The rows of Y fall into 3 groups, and each row is roughly a mix of its group's hidden directions; one row fits no group.
Y, 120 rows:
[[ -6 -30  21  10   6 -34 -14  41  -3  25 -13 -17 -12 -10  18  -1  19  18
   23]
 [-31   8  29  26 -23   1  20  23  -7  40   3 -22 -11   6  11  20 -23   7
    5]
 [-14   1  18 -15  27 -21 -17  25  -2  40  20  -4 -14  32   1  -5  -8 -16
   31]
 [  0 -29 -11  21   3  27  29  12  21 -11  -9   0  19   0 -29  17 -14  -3
  -44]
 [ 16   9  35  27 -14  14 -21  15  24  14   3  -1 -23 -29  21  20  -4  10
  -30]
 [-13  -3 -38 -25  16  10  12 -14  12 -27   8   2 -11  22 -13 -17  36  27
  -21]
 [ 29 -28   9  24  -6   4  13   4  -7 -10 -21  -5  37 -38 -14   4 -17 -30
    7]
 [  5  13   3 -10   9  -3   3  20  16  39  15   0   2  45 -18  25 -38 -13
   -6]
 [ -5 -20 -13   7 -33  12 -26 -13 -12  15 -10  27 -19 -16  23   1  23  -4
  -42]
 [-23  10  28   7  -1 -13  25  26  -4  33   5 -33  -3  15  -1  11 -22  12
   35]
 [ -3 -38   2   0   4  -2 -23 -35  -3 -19 -39   9   4 -22   0   9  33 -23
   -5]
 [ 37  -2 -13 -38  22 -10   6   4   9  14   6  -4  22  23 -35  -3 -17 -15
   27]
 [-20  33 -14   7   1   0   5  -5  -7 -36   5  31  18  20   9  13 -45  10
  -12]
 [-11  35  -2  14  -4  12  -5  -7   9 -35   3  30   4   7  16  22 -36  17
  -32]
 [  2 -13 -27 -13   6  28  21 -37  11 -41 -13   4  15  -5 -27  -3  16   1
  -21]
 [-10  14 -24  18  -5  20  31  23   4 -25  30  -5  -5  -3   3 -26   7  35
  -28]
 [-16   0  13  25   7 -11  23  24 -10   3  -3  -2  30  16 -10  19 -53 -17
   16]
 [  3  -1  14   3  -4 -38  -2   5 -17  24 -21 -13  20  15  -2  24 -25 -25
   42]
 [  9   9 -35 -33  24  13  15 -12  23 -26  12   4   3  30 -29  -8   9  19
  -16]
 [ 20 -23  20  -9  38 -20   1  19  19   8  -9 -23  16   7 -28   8  -4 -20
   35]
 [ 31 -20   5 -10  14 -11 -11   6  22  22 -19   0  18  21 -28  36 -21 -29
   -3]
 [ -9  -8 -37 -30  14   6  21 -33  -7 -36  -9   9  23  18 -26 -11   5   0
    6]
 [  1 -22  31  14  36   0  -1  27  21  27  13 -21  -3   9 -21   3  -2 -37
    8]
 [ 15 -13  29 -13  16 -26 -19  18  10  42  -4 -26 -15   5  -3   5  16 -11
   35]
 [ 15  -7 -22  32 -23  12  -3  10   5 -10  -2  25   9  -6   5  14 -11  -8
  -59]
 [  0  -6   6 -47   2  13 -20 -43 -13  26  -4  15  -6   4  -9 -11   5 -28
   24]
 [  3   0 -29 -21  22  12   9   3  25 -41   1  17   5  13 -13  -1   1  41
  -29]
 [ -5 -26  27  29 -23  10 -15   5  -5  36 -16   8  -3 -18   9  24 -13 -32
  -21]
 [ 14 -24 -17  21   4  30  25  10   5 -29  11   1  16 -31 -16 -29  11  -5
  -28]
 [ 35  30 -15  -9   8  27   4 -11  22 -30  20  20  14  -1 -16  -1 -27   2
  -27]
 [ 38 -12  12  24 -25  10   3   5  14 -13 -21 -14   7 -51   4  10   9  17
  -17]
 [ -6  28  -6 -10   9  26 -22 -34  20 -21  16  24 -25  12   6   2  12  -1
  -38]
 [  9  11  -7 -22  46 -34 -12   1  16 -18   3 -10   4  36 -15   2  12  -5
   29]
 [ -5  -3 -27 -37  17   7   4 -38   5  -7   5  -8  -9  26 -25 -16  40  -9
    4]
 [-28  17 -23 -11   1 -26  10  25  -8   5  14  -6 -16  36  15  -9   9  44
    8]
 [ 18  42 -14 -30   5   5 -11 -34  -6 -11  28   1 -13   5   0 -31  20  -8
   19]
 [ 13 -17  -4  23 -17  23 -13 -19  -4 -14 -14  29  15 -26   2   9 -10 -34
  -40]
 [-37   5 -14   2 -37   0   3 -13 -39  36   9   3 -20  11  20 -15  14  -7
    2]
 [ 28  28  -7   2   7  -4 -22   2  26 -43   6  11 -11 -13  18   3  13  35
  -25]
 [ -3 -14  -7 -37  34 -22   0  -4  -1  11  -1 -11   6  32 -25 -10  12 -14
   42]
 [ 26  -6 -18 -22  -1  -6  -8  -7   6 -13  -1 -12 -16 -22   5 -28  55  28
    4]
 [-24  18  -6   5  15  19 -16 -32   3 -41   6  38   1  11   6   4 -13 -17
  -28]
 [-10 -33   7  -2   3 -11  -4   0  -6  36  -5 -29 -20   1  -7 -13  49 -23
   17]
 [ -8  19   6   0   0  24  18 -24  -7  -6   6  16  25  12 -19  11 -53 -33
    2]
 [-13  41 -17 -14  -5  23  27 -34 -13 -32  20   6  10   6  -6 -19 -18   6
   10]
 [ 15 -21 -10 -27  20  16  13 -34  22 -28 -24  -9  16  -2 -37   9  16  -3
   -1]
 [-14  -9   3 -19  22 -27   5  -6  -8  20  -9 -18  10  37 -21   9  -1 -28
   42]
 [ 30  24 -16  -4   8  16  12   1  20 -28  11  18  25  11 -19  14 -41   3
  -24]
 [-19  45  -7 -24  18   7  14 -22   6 -29  24  -7 -11  21  -2 -15   4  27
   18]
 [  9  -1  11  17 -18  11 -10 -15   1  15 -16  19  15   2  -5  37 -38 -39
  -25]
 [ -4  19  18  44 -25  -1  -1  29 -10   5   8  10   2 -16  29  12 -38   3
  -16]
 [  9 -24  28  19 -24  -6   1  10  -6  48 -14 -31  -9 -24   3   9  14 -17
   14]
 [ -5   8  -6 -18  27   2   1 -40  27 -32 -18  -4   7  29 -26  29   7  -9
   -5]
 [ 23 -11 -28 -18 -17  -9  -2   1  -5  -2  -2  -9 -14 -19   9 -27  51  35
   -1]
 [  3  15  31 -32  16   9  -8 -24  17  16   9 -28 -28  -6  -5  -9  28   6
   33]
 [ 19   1   6  34 -15   4   6  31   9  26   6   2  13   6  -6  28 -39 -21
  -30]
 [ 21   2 -15 -20  19  13   7  -3  16 -50  -6  25  26 -10 -13  -1 -24  27
   -8]
 [-18  41 -15 -30  17  -1  18 -13   0 -19  23  -5  -4  32  -7 -14  -6  26
   23]
 [-20  12  -6  15   9   8 -13 -19   4 -55   1  15 -14 -16  23 -11  29  17
  -22]
 [-39  28 -23   1  -6 -10  21  15 -15  -2  16   8   0  41  10   2 -26  27
   -3]
 [-33   9  20  33 -31  -3  13  -6 -37   4  -8  -4   7 -22  24   0 -19 -10
   24]
 [-29  -6 -13 -14 -14 -20   6   1 -31   1  -6  -7 -13  -5  23 -26  31  36
   29]
 [ 32 -19 -21  11  15   2 -18  -2  12 -38  -9  30  23 -10  -9   3  -1 -24
  -33]
 [ 17 -24 -24 -18   7  17  24 -26   8 -38 -21  -2  27 -16 -31  -6  12   5
   -3]
 [-11 -10  -8  -8   9   2  11 -19   1 -49 -34  20  32  -3  -8  21 -26  18
   -1]
 [ 11  37 -10   4 -27  33  10 -12  20   8  23  -3 -22   3   0   7   1  17
  -45]
 [-19  17   5  27 -32   8  11   0 -17  32   5   5   4  18   6  25 -40 -25
  -16]
 [ 31 -15  23  -5  19  -8 -26  47  31  17   2   6 -10 -10   7   9  -8  26
   -9]
 [-20  20  14  16 -31  -5  -2 -23 -36  31   3  -8  -5   1  16   1  -8 -38
   23]
 [  8  16 -26 -35  20  27  17 -28  18 -28  17   6   3  18 -28 -14   5   9
  -12]
 [ -2  23   3  34 -51 -14  -4  -3 -21   8 -12  -5  -8 -19  36  16   0  12
   -9]
 [  7  15 -18 -31  19  33  29 -24  15 -25  17   0  13  13 -36 -13 -10   6
   -2]
 [-14 -19   8 -36  31 -21 -32  -8  -8  19  -9  16  -4  24  -4  -2   3 -23
   34]
 [-17 -10   7 -26  23   2  15  24   9  12  17 -22 -19   3  -5 -29  23  40
   25]
 [-20  38  20  14  -6  -9 -17   0   4   2   0  16  -7  22  22  38 -42   4
   -8]
 [-10  29  19  41 -23  -9  -7  21  -9   5   5   9  -1  -3  31  23 -38   3
  -12]
 [ 23  10 -29  -7   7  17  -3 -27  15 -49  -3  24  17   0 -13   4  -1  -2
  -33]
 [ 29   1  37  11  25 -18 -27  34  31  17   6 -19 -16  -7   5  12   6  -2
    8]
 [ 15 -12  14   2  -2 -31 -11  32 -12  41   6 -24 -13  -7  10 -17  23  -5
   35]
 [-44  12  -5  -9 -26  -5   7 -34 -27  23 -13   5  -2  31   5  21 -14 -13
   10]
 [ 27  17  -8   5  -1 -14  12  22   1  39  31 -31  -2  24 -18 -11   4 -29
   13]
 [ -5 -19  39  33 -14 -11  -2  32 -12  31 -11 -13   2 -27  16   9 -17 -10
   18]
 [-45   9  10 -11  19 -21  10   7 -21   6   2  -1   6  31   3   0 -26   1
   44]
 [-36  25 -18  22  -4   2   0   6   1 -23  14  20 -13  25  22   9  -8  22
  -39]
 [ 21  26 -25  -9   2  30   1 -20  19 -29  18  25   5   7 -12   0 -12   1
  -42]
 [-25 -24   8  16 -19  19  29   8 -28  27  -4   5  22  -7 -10  -1 -39 -24
    6]
 [ 22 -38  16 -20  29  25  -2   3  31  12   1 -13  -6 -17 -30 -11  24  -9
   -4]
 [-14  -1  22 -29  25 -13 -29   2  13  41   5  -1 -26  33  -1  11   5 -11
   18]
 [-37  33   0 -17  30   1   2 -25  -3 -40  14   9  -3  23   3 -10  -7   9
   22]
 [ 40  27 -30 -32   6  12  20 -15  14 -19  19  -6  12   8 -27 -17   0  13
    2]
 [ 25 -22 -13  14 -19  21  11   1   2 -11   1 -11  -3 -45   0 -26  38   9
  -24]
 [-15  -3 -25  37  -5  -9  -3  23  -2 -33  -3  25   5   6  20   9  -4  13
  -45]
 [  9 -12  18 -31  35 -23 -17   2  10   8  -4 -20 -10   3  -8 -11  28   0
   46]
 [  0  -1  18   7  28 -25  -1  43  -3  12  11   0  18  17  -5   1 -40 -15
   32]
 [ -6 -13 -20  -6 -18   5   2 -23 -12  15   2 -20 -24  -4  -1 -24  62  -8
   -5]
 [-19  16  -2  33  -6 -30   0  36 -29  18  25  -5  -4  17  23 -15 -10 -16
   16]
 [ 39 -25  18   0  -7   5  -1  -9  25  -1 -30 -26   2 -38 -14  16  25   6
   -2]
 [  2   6 -24 -36  19  24  12 -12  22   7  26  -5 -16  31 -28 -16  21   7
  -17]
 [-38   2  16  30 -30  -1   9  13 -14  14  -3 -16 -25 -15  32   2  14  28
   -7]
 [  4 -17   8  47 -31  12   0  11  -1  -3 -13   0  -2 -37  18  11   8  -1
  -39]
 [ 22   4  26 -26  19 -25 -25  -5   0 -11 -21   7  15 -13   5   9 -20   4
   49]
 [  9   2  20  34 -24 -31 -29  16 -18  16 -15   8   2 -17  33  19 -13 -18
    5]
 [  1  21  -6 -47  17   6 -17 -45  -1 -27   1  15  -8   1   1 -17  16  10
   22]
 [  5 -24 -20 -17  35  24   8   5  13 -16  24   4  -2   1 -25 -40  28  -7
  -13]
 [  7  -6  19  28   1  20  -6 -23   8 -45 -12  -1   2 -49   8  -5  20 -10
  -11]
 [  6 -11   8 -10  31  -9  -3  -1  -2  -3  -7  14  32  18 -24  11 -39 -40
   25]
 [ -2  26  26 -27   6  15   9  11   5  41  31 -12 -14  12  -8 -11 -26   6
   29]
 [  7  12 -26  -5   1 -16  17 -32 -13 -29 -17  -1  36  22 -22  13 -15 -27
   16]
 [ 25   7 -17   3 -17  14  -7 -10  10 -28   1   5 -14 -33  14 -15  35  31
  -31]
 [  3   2  -9 -25  17  22   9 -15   8  -5  27 -17 -21  -6 -14 -43  44   5
    7]
 [ 39  -6   2  23 -38   5  -2  11  12  25 -16  -3   5 -18   0  31 -13  -2
  -35]
 [ 16 -10  -1   3   5   1  19 -10  -7  19  11 -37   5  -2 -28 -21  27 -44
   25]
 [  1 -18  10  33 -18  -5   5   3  -8  15 -25   2  25  -1  -6  37 -33 -36
  -11]
 [ 36  12 -25 -22  24  15  12  -4  28 -26  14   6  17  16 -33  -2 -12   3
  -18]
 [ -5   8 -18 -13  -1  -2  -5 -14  -1 -30   4  -4 -22 -14  18 -28  50  37
   -1]
 [  2 -21 -21 -28   9  36  15 -38  14 -24 -10   6   6  -7 -29  -9  21   2
  -20]
 [-33  -2  20  20 -21   4   6  33  -7  45  10  -2 -20   8  19  11 -20  15
  -13]
 [ 16 -18  31  15  -4 -31 -23  24  -4  34 -20  -7   6  -8  10  24 -14 -21
   22]
 [  6  -7  29  27 -13  46  13  -4   5   5   6   3   7 -39  -7   0 -25 -25
  -19]
 [  9   5 -19  18 -11   7  13 -14   3 -17 -13  16  31  15 -18  32 -36 -25
  -31]]
One row of each group comes first, with its name. Which group is each row after those in?
[-26  18  14 -25  -4  -7   4   2  -2  41  13 -22 -31  24   8  -3  10  25
  28] -> <110>
[-17  15 -36 -14   1  23   7 -16  -9 -36  18  35   1  10   5 -23  -4  19
 -27] -> <75>
[  9  -8  15 -10  17 -13 -19  33   9   5  11  -9 -25 -21  20 -26  31  37
  16] -> <81>

[-20   7  30   2   6 -21 -14  18  -6  47   6  -6 -11  26   9  17 -23 -19
  26] -> <75>
[ 37  43  -2  -1   5  -1   9  29  12   8  37  -3   7  13  -6  -6 -37   7
   3] -> <81>
[-26   9  45  24  33 -13   6  19  14  -7   0 -25   0   7   0  17 -19  -5
  30] -> <110>
[ -9  18  11 -17  13 -32 -27 -13   8  25  -2 -18 -28  35   6  17  26  -8
  21] -> <75>
[-39 -15   0  17 -15  -8 -17  12 -20  29  -7  29  -6  23  20  20 -22 -14
 -23] -> <110>
[-30 -23  18  25 -30 -13   9  21 -27  29 -17 -15  -7 -21  23   2   5  10
  16] -> <110>
[-37   1   7  39 -34  14   1  -3 -16  -3  -6   8 -15 -19  32   7   3  10
 -30] -> <110>
[-31  -7 -11 -29  14 -28 -10  -5 -23  -8  -5   5  -9  13  15 -24  26  21
  39] -> <110>
[-35   1 -23 -34  13  15   8 -42  -5  -7  -1  13  -1  38 -21   0   5 -11
  -2] -> <75>
[  3  10  41  -1  26 -17 -22  20  24  22  -1  -5  -7  19   0  33 -28  -9
  16] -> <75>
[ 24 -38  18 -32  12  33   6  -5  21   8 -18   4  12 -28 -28   2  -9   9
   1] -> <75>
